One vector is turned by the same rotation once a tick. Each row is the vector after some number of ticks, and that number follows the row.
The counts run from 0 to 563.
[ 29 -24  28  18 -34  -2   2  -7  25  42  17  45   0  37  46 -14 -23  59
  15  -1 -50 -12  13 -34 -35  -2  27 -20   2 -31 -16  -7 -28  -2] => 353
[ 53 -38 -45 -21  -2 -53   1  -5  13 -51  36  14  29   6 -20   8   5  18
 -44 -21  10  -6 -50 -20 -14 -13  -1 -18  38 -27 -13 -32  22 -16] => 84
[ 36  -6 -27  -2  16 -24   3 -12  -6 -43  16 -19  10   8 -30 -26 -13  -9
 -75 -31  28   1 -13  -9 -34  -2 -34 -33  45   0   3 -52  51  13] => 90
[ 42  -5 -49  51 -17 -25 -50  36 -13  14  32  21  40  12  -2 -30 -28  -3
  -6 -21 -28  18 -29 -17  -4  -1  38  32  27  -6  40 -29  -3  -7] => 531
[ 21  -5 -18  11 -45  43 -18 -15  -8  25  -1  26  29 -11  27  54   0 -21
  -8 -20 -56   5 -37 -20 -17 -40  16 -28   7 -17  -3  27  14 -47] => 442
[ 25 -15  10   3  -2 -33  12  20  17  30  -7 -44  15  23 -14 -20 -17 -15
  21 -73  22 -30   3 -11 -39 -58 -20 -34   7  45  -8   5  42 -16] => 305
[ 24 -46  21  28 -26   9 -21  17 -15  23  14  -8 -40 -23 -23  42   9  16
  27 -28  -7   1  20 -23   1  34 -64 -44 -25  10  48   9  22  10] => 490
[ 25 -35  -2   5  16  38  16 -17  58  27 -46  32 -22 -18   7  54  20  14
  24 -56 -24 -50 -21  28  16  -3 -20 -35  16   7 -15   5  11 -14] => 118
[ 12  30  31  39 -14  -9  -1 -19 -49  34  10 -33  22  -2 -25  16 -44 -24
  -5 -16   5   2  20 -30 -58 -29 -17 -67  15  24  20 -16   7  -8] => 153
[ 20  11  -3  -1 -36  -5  64   2  39  34  -2  10   6 -22 -21  44  -5 -27
   7 -51 -31 -18 -48  -5 -23 -34  15 -46  14   4 -24  10  -5  -5] => 453
[ -6 -13  45   7 -29   7  13  46 -17  54 -31 -37  49  20  28 -30  -5  -2
   4 -40 -27  10  -1  -1  -6 -55 -24  -7  -6 -31  35  10  16  19] => 11
[ 37 -35 -34  -7  10 -35 -16 -47   1 -29 -10  61  23   7  36  10  14  37
 -12 -34   5 -72 -17  -1  16  58  -2   9  21  12  15 -16  12 -13] => 415
[ 10  31  18  67  23  31  -8 -38   6  16 -30  14  13 -21 -23 -18   9   9
  13   5 -13 -30 -11  17   9 -12 -29 -44  -2  -3  73 -52  -6  30] => 328
[ 48 -21 -14  21 -23 -39 -25 -55  12 -21  -4   3  34 -13  45  19  14 -18
  46 -36 -48 -11  19 -46 -23  14  11  34 -17   9  12  -3  -9 -27] => 136
[ 17  -9  55  19  -9  22  17  11 -19  32 -34 -68  26  -3  15   1  -9   0
 -17 -29 -18  24  21   8 -13 -38 -53 -42 -25  -7  34   0  19  38] => 4
[-14 -46 -38  25 -28  46 -50  34 -10   2 -27  11 -15  -9 -22  17  15 -20
   3 -55  -3  -2 -37  -7  13  -1 -35   6  39 -18  27   3  51 -26] => 103
[-15  21  39  19 -11  28   8   9 -13 -34 -44  53 -25   4 -11  34 -49  21
   5 -22 -14  -7  24  22  -9   9 -20  21  64 -63  20  12  -8  30] => 555
[ 37 -49  29  12 -37   5  30  46  -8  46  -6 -66  28 -16   0  33   3   3
  -4 -34 -31  27 -14 -15   6 -20 -34 -14 -30 -15  41  16  14  17] => 6
[ -5 -17   6 -23   6 -16 -12 -16  11 -32 -54  51  11  32  45 -39  -2  37
  -8 -53   8 -56   2  15   5  16 -14  42  41 -22  13  -1  25  12] => 410
[ -7 -37  44  15 -14  35 -31  28 -21  30 -28   0 -19   1  23   7   9  25
  42 -17 -17  -8  52 -15 -13 -15 -70 -27 -17 -39  34  22  16  11] => 495
[ 33 -26 -22  35   2 -41  -8  43  12  32  48 -20  46   9   3 -11 -15  -5
  -1 -31 -50  16  14 -16 -23  -9  13  46  18 -14  33 -39   6 -10] => 524
[ 22 -12  26  20 -56 -23   2   5  -3  41  -7  39  -2   7  58   2  -3  26
  18 -13 -67  -2   8 -42   1  52  11  -2 -16 -17  14   5 -33  29] => 348
[ 11  16  11  57  -6  52 -61 -10   9   1   9  50 -13  -1  12 -13 -33  36
 -16   5 -36   0  17   8 -29  -1   9   3  14 -27  59   7  -9  -8] => 48
[ -4  11   0  16 -15  42 -38 -41 -48   6 -23   0  37   0  35  22 -15 -35
 -31 -27 -45   9  35 -12 -46  -7 -22   0  23 -11  20  10  21 -36] => 436
[ 15  14  -5  25 -17 -23  16  22  32   4   5 -11  14 -19 -21  17 -37  -2
 -61 -62  -9 -10 -50 -21  -1  40  32  17  35  23   3 -43  13 -10] => 244
[ 16  -5  45   2 -31  -3  28  37 -24  38 -37 -55  48  11  23 -16  -5 -10
  -7 -41 -28  22   8   3   0 -25 -42 -22 -18 -17  39  16  16  28] => 8
[ 66 -30 -24 -18 -37 -27  -7 -24  19   4  -4 -23  20   4  35  -4  22  -2
  -1 -59 -10   8 -36 -15  -8 -19  -2 -57 -24  34 -21  10   4  -3] => 296
[ 13  -4  55 -25 -29  -4  22  48  30  -4  16  12  -9   0  21  70 -30  40
 -21 -38 -36  -1  19 -11 -31   3  -8   1  25 -33  -8  18 -11  -6] => 66
[  3  28 -18  55  -1  -1 -23  -9 -29   4  12  38  -3 -17   2 -18 -25  -8
 -12  -3 -32   0  36  15  -7  57 -14  34  32  -2  82 -12  -9  27] => 42
[  9 -26  -7   6  12  53   1 -25  44  25 -66  42 -21   2  12  17   8  16
  25 -46  -7 -45 -31  36   2 -26 -27 -44  21  -6  -5  -5  24  -3] => 115
[-17  15   0  65   6  15 -26  -5   1  -2  10  29   1  -2 -13 -36 -39   8
   0  -5 -31   0  51  15 -29  23 -12  37  45 -21  81 -14   7   8] => 41
[ 34 -48   9 -11 -36   1 -25  24 -14  24  -6  34  22  -2  46  31  38  28
  42  -3 -44 -17   8   6  29  -2 -38 -42 -22 -18  30  26 -10  21] => 501
[ 21 -32  11  -4 -16  12  12  65  34  15 -24 -19 -23 -19 -16  38 -24  28
 -32 -75   6   2 -49  29  32  24  -9   7  21 -14  14   7  23  14] => 397
[  5   6   9  -7 -24 -24  69   7  52  17  -5  -1  -8 -13 -36  36  -9 -33
  24 -65 -27 -13 -28 -19 -28 -37   4 -14  28  -2 -16   3  10  -8] => 457
[ 16 -19 -13   2  44   3 -18 -50  22 -27 -22  43  13  21  26 -13  -2  51
 -16 -22   2 -75  17   6 -38  10 -23  13  33   1  10 -35  33 -15] => 417
[  1   1  -9  72   8  41 -50   4  13   7  19  52 -13 -11  -6 -11 -21  21
   0   2 -41   3  20   1 -30  17   4  36  30 -36  76  -5  -7  -9] => 44
[  3  36  40  53   2  21  16 -13  12  35 -33 -15  -8 -34   3  13 -13   1
  -7 -19 -33   7  14  -7  20  47 -27 -17 -12   9  53 -35  -4  51] => 336
[ 27 -44 -20  15  49  -4  -8 -56  27 -17   3  28   9  -1   8  36  -5  51
 -21 -24  -3 -64   0  -3 -32  16 -16   7  22  10   8 -31  28 -42] => 420
[ 43 -19 -35  12 -25 -39  -1  23 -47 -34  58   0  23 -12 -25  14 -24 -18
 -19   2 -29  40  21   6 -20   2 -17   3  35 -41  36   5  -5  23] => 374
